One vector is turned by the same rotation once a step. Each row is the vector after some number of steps, and that number follows the row.
The counts run from 0 to 304.
[141 183  73 100 121 114 147 141 114 135 147 156 114] => 68
[131 157  70 114 100 126 138 167 124 132 160 125  96] => 78
[108 139 119 117 151 147  95 115 172 137 124  84  80] => 103
[127 178 108 114 126  92 110  97 136 102 108  82 117] => 170
[ 96 108 117 132 128 127 131 130 116  74 136 126  63] => 24
[154 182 100 109 114 138 161 144 144 138 164 129 104] => 256
[144 187 103  93 146 136 133  98 124 167 114 134 112] => 240
[122 179  98 110 157  94 128 136 162  83 134 139 122] => 185
[121 136 119 132 134 118 153 145 148  64 157 137  82] => 13
[141 155 106 127  97 138 153 156 148 120 174 100  83] => 266
[112 134  92 125 112 138 104 146 154 134 144  86  75] => 92
[108 142 123 112 157 147 101 111 172 134 120  91  82] => 105
[139 159 139 110 154 154 171 111 131 114 145 164  84] => 129
[110 149 132 112 167 149 105 106 175 132 122 101  86] => 108
[ 95 124 117 117 147 122 110  90  95 104  97 120  76] => 37
[ 97 115  92 121 138 130 128 154 125  93 143 158  69] => 204
[126 150 119 126 136 115 155 145 155  65 159 138  90] => 10
[126 169 110  94 150 139 118  89 114 169 101 130  99] => 234
[127 163 114 121 106 103 116  93 112 111 111  71 100] => 163
[127 176  98  95 154 110 124  95 103 136 102 152 117] => 54
[104 142 113 109 153 120 107  79  99 121  89 127  91] => 43
[116 139  85 125 103 134 112 158 143 135 152  93  75] => 88
[136 151 109 127  97 138 150 154 146 114 170  97  81] => 267
[127 152 117 127  93 114 133  95  91 112 121  76  89] => 157
[107 152 111 102 154 114 108  80  96 122  88 130  98] => 45
[139 182  74 102 116 112 145 144 118 135 146 155 112] => 69
[139 174  73 103 112 118 144 149 118 135 152 145 107] => 71
[106 134 112 119 138 148  95 129 167 138 129  76  79] => 99
[114 154 107  98 147 143 107  89 109 166  96 120  92] => 230
[104 129  93 118 144 118 129 159 140  84 148 163  83] => 199
[149 192 101  93 142 132 145 111 133 161 131 137 115] => 245
[107 136 108 123 132 145  94 130 164 137 131  80  79] => 98
[121 157 145 110 177 128 137  80 144  92 111 137  99] => 302
[134 159 120 123 139 113 156 142 161  69 160 135 100] => 7
[126 171 110 116 119  92 111  93 129 104 109  76 114] => 168
[146 190 103  94 143 135 136 103 130 166 120 133 113] => 242
[126 182 100 109 148  88 120 120 159  90 122 122 127] => 180
[ 92 115 117 122 141 124 108  97  99  98 103 119  68] => 34
[138 168  70 107 105 119 144 162 122 130 157 141 100] => 74
[133 185  90  93 145 110 132 109 107 135 113 156 119] => 58
[104 119 120 137 130 124 145 139 132  68 149 132  68] => 19
[110 130 133 131 133 137 114 111 159 103 129  71  73] => 284
[107 132 142 130 140 135 115 105 160  98 125  78  74] => 286
[133 187  88  94 143 109 135 109 108 135 117 158 120] => 59
[109 133 104 124 124 145  96 138 158 137 134  80  76] => 96
[ 91 112 102 116 137 147 106 120 101 132 118 130  60] => 217
[110 122 120 130 130 123 147 142 138  64 152 134  74] => 17
[100 109 118 137 131 125 133 133 118  68 136 127  65] => 23
[111 142 146 122 164 132 118  87 156  95 111  98  84] => 293
[112 142  92 117 151 111 133 155 149  79 148 159  98] => 195
[133 145 120 128  90 120 141  98  88 112 127  86  82] => 154
[140 187  78  98 127 110 146 135 113 137 140 158 114] => 66
[107 132 100 124 122 137  97 138 157 135 137  80  75] => 95
[102 136 116 108 152 117 107  83  96 117  88 127  89] => 42
[133 140 121 127  91 132 156 110  83 112 136 102  75] => 149
[129 162 141 106 178 153 143 100 164 125 131 145  93] => 119
[101 112 119 135 128 127 135 133 125  68 142 129  65] => 22
[103 134 107 105 144 145 103  95 101 155 103 121  74] => 225
[123 159 138 105 179 151 127  98 173 132 125 132  93] => 115
[123 177  99 107 155  88 125 127 160  82 130 132 125] => 183
[139 149 109 132  95 135 147 152 150 114 170  96  80] => 268
[119 151 137 109 176 148 117 102 173 130 119 116  90] => 112
[ 92 106 120 125 134 124 118 110 104  88 116 118  63] => 30
[125 173  98  95 154 110 122  87 102 133  96 146 113] => 52
[122 177  99 108 154  92 125 135 163  84 131 134 124] => 184
[113 142 147 119 167 130 119  86 159  96 111 104  88] => 294
[ 94 116 100 111 135 146 105 113  99 141 111 128  65] => 219
[108 154 111 102 152 115 112  79  96 127  87 133  99] => 46
[122 158 147 111 175 127 141  82 142  92 112 142  96] => 303
[137 144 128 123 104 141 174 112  91 108 150 131  72] => 142
[103 136 104 106 144 145 105  92 103 159 100 117  78] => 226
[110 130 139 131 135 137 112 109 159  99 127  74  74] => 285
[102 112 119 135 126 124 139 137 126  67 144 131  66] => 21
[110 145 149 118 169 130 119  81 155  95 110 106  87] => 295
[124 172  98 110 154  95 128 136 164  81 137 143 119] => 186
[ 90 106  96 122 133 139 116 135 106 118 130 139  60] => 212
[137 179  75 102 113 116 146 151 118 135 150 151 113] => 70
[140 155 139 112 147 150 178 111 127 114 150 161  82] => 131
[ 98 129 116 114 148 121 106  87  97 112  90 120  81] => 39
